Named turns come first, each shown by rows before and after it. Which turns, in which order, take the first row of each pair that follows to the second? Write the first one first, as in the answered first pair.
tibe (before |-> after):
[ 17 -10  -8  -1  -1 -10   4 -13  13 -13] |-> [ 13 -14  -7  -1  -3  -9   2 -17  13 -11]
[ 5  6 -7 23 20 10  6  1  2 -1] |-> [ 3  2 -6 26 19  8 10 -3  1  1]
[ -3   9  17  -1 -18   3  -3   1   5  17] |-> [ -1  16  15  -1 -15   4  -4   7   6  15]
Leka (before |-> after):
[ 19   6  -2 -22  -6  -5  -9 -12  38  -6] |-> [ 19 -17  -1  -9   9  14   4 -28  26  -1]
[-32 -17   6   9 -34 -16   4   4 -29   3] |-> [-32 -17   7   9 -33 -13   4   7 -34   0]
[ 20   4  -9  -7  14  -1  -4   6   7 -14] |-> [ 21   6  -4  -7   3  -7  -4  -1  18 -10]
[-25 -18  21   2 -10  11   1  -7   0  16] |-> [-24 -17   7   3  12  18   4   9 -19   4]
dide (before |-> after):
[-22  -2  13 -11  -8  -1  -5   9   0  -5] |-> [-10   9   8  -9 -11   1 -10  11   8  -1]
[ 33 -15  -3  30  -9  24   0 -31  11  17] |-> [ 32   1 -19  39   9  31  -4  -7 -16   9]
[ -6 -11  -6  -4  17   9  -1 -10   3 -12] |-> [  8   5  -2  -6   5   8 -10  -9  24  -2]
[ 14  28  -1  26 -18   9   8   4   9  16] |-> [-16 -10  -8  25   0  13  20   0 -27  -4]
Now pairs of rows:
Between the rows of a pair lie 2 to 3 turns.
[  4  19  -7 -22  23  17 -23  18  10 -11] |-> [  8   9   3 -29  13  14 -23   1  30  -5]
dide dide
[ 19   8 -18   6   9  16  11   3 -15 -11] |-> [ -3 -23 -10  -8  -9  -3  16 -16  -9 -17]
tibe Leka dide
[  8 -24   3  22   0  24   7 -24 -23  19] |-> [ 10 -30   3  12   4  26   5 -30 -12  12]
dide Leka dide
[ 11 -37 -14  37 -19 -26  13 -20 -25   2] |-> [ 18 -29  -5  17 -32 -35   3 -30  12   5]
Leka dide
[34 -1 -7 12 -3  3  8 -3  0  9] |-> [ 14  -9 -16  15  -4  -8  11   8 -24  -1]
dide Leka tibe
[-28 -42   1   0 -20  -9   7   0 -16  -8] |-> [  3 -45  11   7 -17  11   8 -20   7  10]
Leka dide Leka
[ -8 -16  -2  22  10  -2  13   9 -22   5] |-> [ -3 -15  15  16 -19 -13   5  -4   3  18]
Leka Leka Leka
[  6  13  19   9 -13  11   4   0   4  26] |-> [-10 -25  18  -1   5  16   7 -16  -3   9]
Leka Leka dide
[ 15  23  -2   4 -24 -15  -7   3  19   6] |-> [ 14  29 -11   9 -11 -12  -6  18   1   0]
dide dide dide
[ -2 -28 -17 -10   7   4  12 -18   3  -1] |-> [ 22  -1 -22   4  17  17   7  -5   7   8]
dide Leka Leka
[ -9 -31  11 -14  -2  -4   5 -24  12  -7] |-> [  4  16 -16   1  23   6  -2  20 -14 -19]
Leka dide dide
[  5   9  -1 -23  -9   1  -8 -21  27  -4] |-> [ 20  27 -12  -2  12  21  -3  -4   5   0]
Leka dide
[-30   2  20 -32  19  20 -16  17   4  -8] |-> [-22  14  18 -29  17  19 -19  24   6  -7]
dide dide
[  6 -16  10  -4  14  14   1 -12   9  -4] |-> [ 13  -7  12  -4   9  16  -5 -14  19  -2]
dide dide dide
[-16  -7  12   9  22  15   8   5 -11   2] |-> [-3 24 12 10  7  8 -3 17  6 11]
dide dide Leka
[  4  15  15  -7   4  11 -15  -1  32  18] |-> [ -1  24  -1   5  25  20 -12  20   6   8]
Leka dide Leka
[ -1  23   6 -15 -11 -13 -15  15  21   3] |-> [ -1 -24   5   8  23  24   8 -15  -5   6]
Leka Leka
[-15  16  -2   3   9  12  -5  16 -19  -6] |-> [  3   8  19   6  -8  15  -4 -13  13  14]
dide dide Leka
[-19  22  21 -29 -12  14 -19  23   0   3] |-> [-11  27  18  -9  -4  28 -13  28 -18   8]
Leka dide
[  1  10  -2 -17  13   2  -9   6   9 -11] |-> [-10 -11   4 -17   8   2  -2  -9   6 -10]
Leka dide dide
[  3  10  11 -10 -13   5  -5   1  20  11] |-> [-13  13   2 -11 -13 -10  -4  20   2  -4]
tibe dide Leka
[ 24  16   0   4  -8   1 -19  11   4  -1] |-> [ 12 -23   7   1   4  12  -8 -15  -6  -6]
dide dide Leka
[ -6 -17   0  26   3   7  22  -9 -22  16] |-> [  6  21 -10  25  -2   0  10  18 -15  17]
dide dide Leka
[  2  -5  13 -14  14  20  -5 -17  24   4] |-> [ 12  12   8 -10  14  21  -8  -8  25   8]
dide dide dide
[  6  17  11 -22 -25  -8 -18   0   0  12] |-> [ -4  -9  19 -11 -23   2  -6 -15 -15  17]
dide Leka Leka
[-30  -2  24 -13 -16   8  -3   0   7   9] |-> [-24  -8  23 -12  -5  19  -3  -7  13   9]
tibe Leka
[-4 -7 16  2 -5  7  2 -8  7 14] |-> [-16 -12  11 -14   3  -2  -1  -6   7  -2]
Leka Leka dide
[-23  25   9 -19  -1  11 -11  27  -3  -6] |-> [-23  19   9  -7  -2  15  -7  28 -14   0]
Leka dide
[ -5 -40  -2   2 -13 -12  12 -25  -5   1] |-> [ 16  21 -26  14   8  -9   1  24 -21  -5]
Leka dide dide
[-18 -25  12 -19 -26 -45   4 -16  -2 -10] |-> [ 16  30  -3  30   0 -12   7  26 -37  13]
dide Leka dide
[ 17  14 -20 -36  18 -12 -18   9  28 -25] |-> [ 10  -5 -16 -40  15 -14 -16  -8  33 -29]
dide dide
[-3 22  0  0 12  1 -4 14 13  8] |-> [-16 -14   9  -2   7   1   5 -12  12   9]
Leka dide dide
[  2  -4  14  10 -28 -12   1 -11   2  17] |-> [ -4  22  -8   3 -14 -18  -3  19 -15  -6]
Leka Leka Leka
[ -2  31   1  -7   1   7 -18  24   9  -7] |-> [-21  11  10 -22 -12  -6 -16   7  15 -10]
dide Leka dide
[  9  37   0  11   3   5   0  29 -26  -4] |-> [ 11  -3  15  28  10  26  14  -4 -28  14]
Leka Leka Leka
[  6  29  -3  11  -1  -5  -9  24 -11  -3] |-> [  4  -5   3  25  19  16   2   0 -22   5]
Leka Leka Leka
[-31  -4  12   6   1  13   2  11 -32   9] |-> [-11  21  24  14 -18  14  -4  11  -4  28]
dide dide Leka
[-12  17   3 -12 -10 -10  -7  27 -21 -15] |-> [ 10  26  17  -8 -21  -9 -12  14  11   5]
dide Leka dide
[-25  -1  15   2 -13  16  -3  12 -24   8] |-> [-21  -1   5   1  -1  19  -1  18 -28  -2]
dide Leka Leka
[ 26  -1  -7  18   7  13   7 -14   3  17] |-> [ -6 -27 -17  -1  17  -2   9 -11 -18 -11]
Leka Leka dide
[ -2   6  -4 -21   9 -24   4  10  -3 -29] |-> [  2 -23   2  -8  19  -6  15 -13 -10 -21]
Leka Leka Leka
[ 18   4  -8  13 -16   6  -2  -4   5  11] |-> [ 17  14 -14  10 -10   1  -6  12  -1   0]
Leka Leka Leka
[-24  -4  17 -41 -17 -15  -8  -2  20 -10] |-> [16 44  9 -8 -6  7 -9 21 18 12]
Leka dide
[-29  13  13  -3  12   2  -1  18  -7  -9] |-> [-14  25  22  10   2   5  -2  16   1  10]
Leka Leka dide
[-11   7  -3 -13  11  -2  -1  18 -17 -19] |-> [ -6 -24  13  -2   8  12  12 -14 -13  -3]
Leka Leka Leka
[ 20 -12 -15  -2 -20  14   2 -32   7  -2] |-> [ 28   3 -16   1 -20  15   1 -24  11   0]
dide dide dide
[ -9  12 -14  13  -7  -1  -4  21 -15 -16] |-> [ 10   9   0   0 -23  -2  -7  -1  26   0]
dide Leka dide
[ -1   9 -14   9   2  -1  -1  11 -21  -8] |-> [ -7  -8 -10   6   5  -1   3   4 -23 -11]
dide dide dide
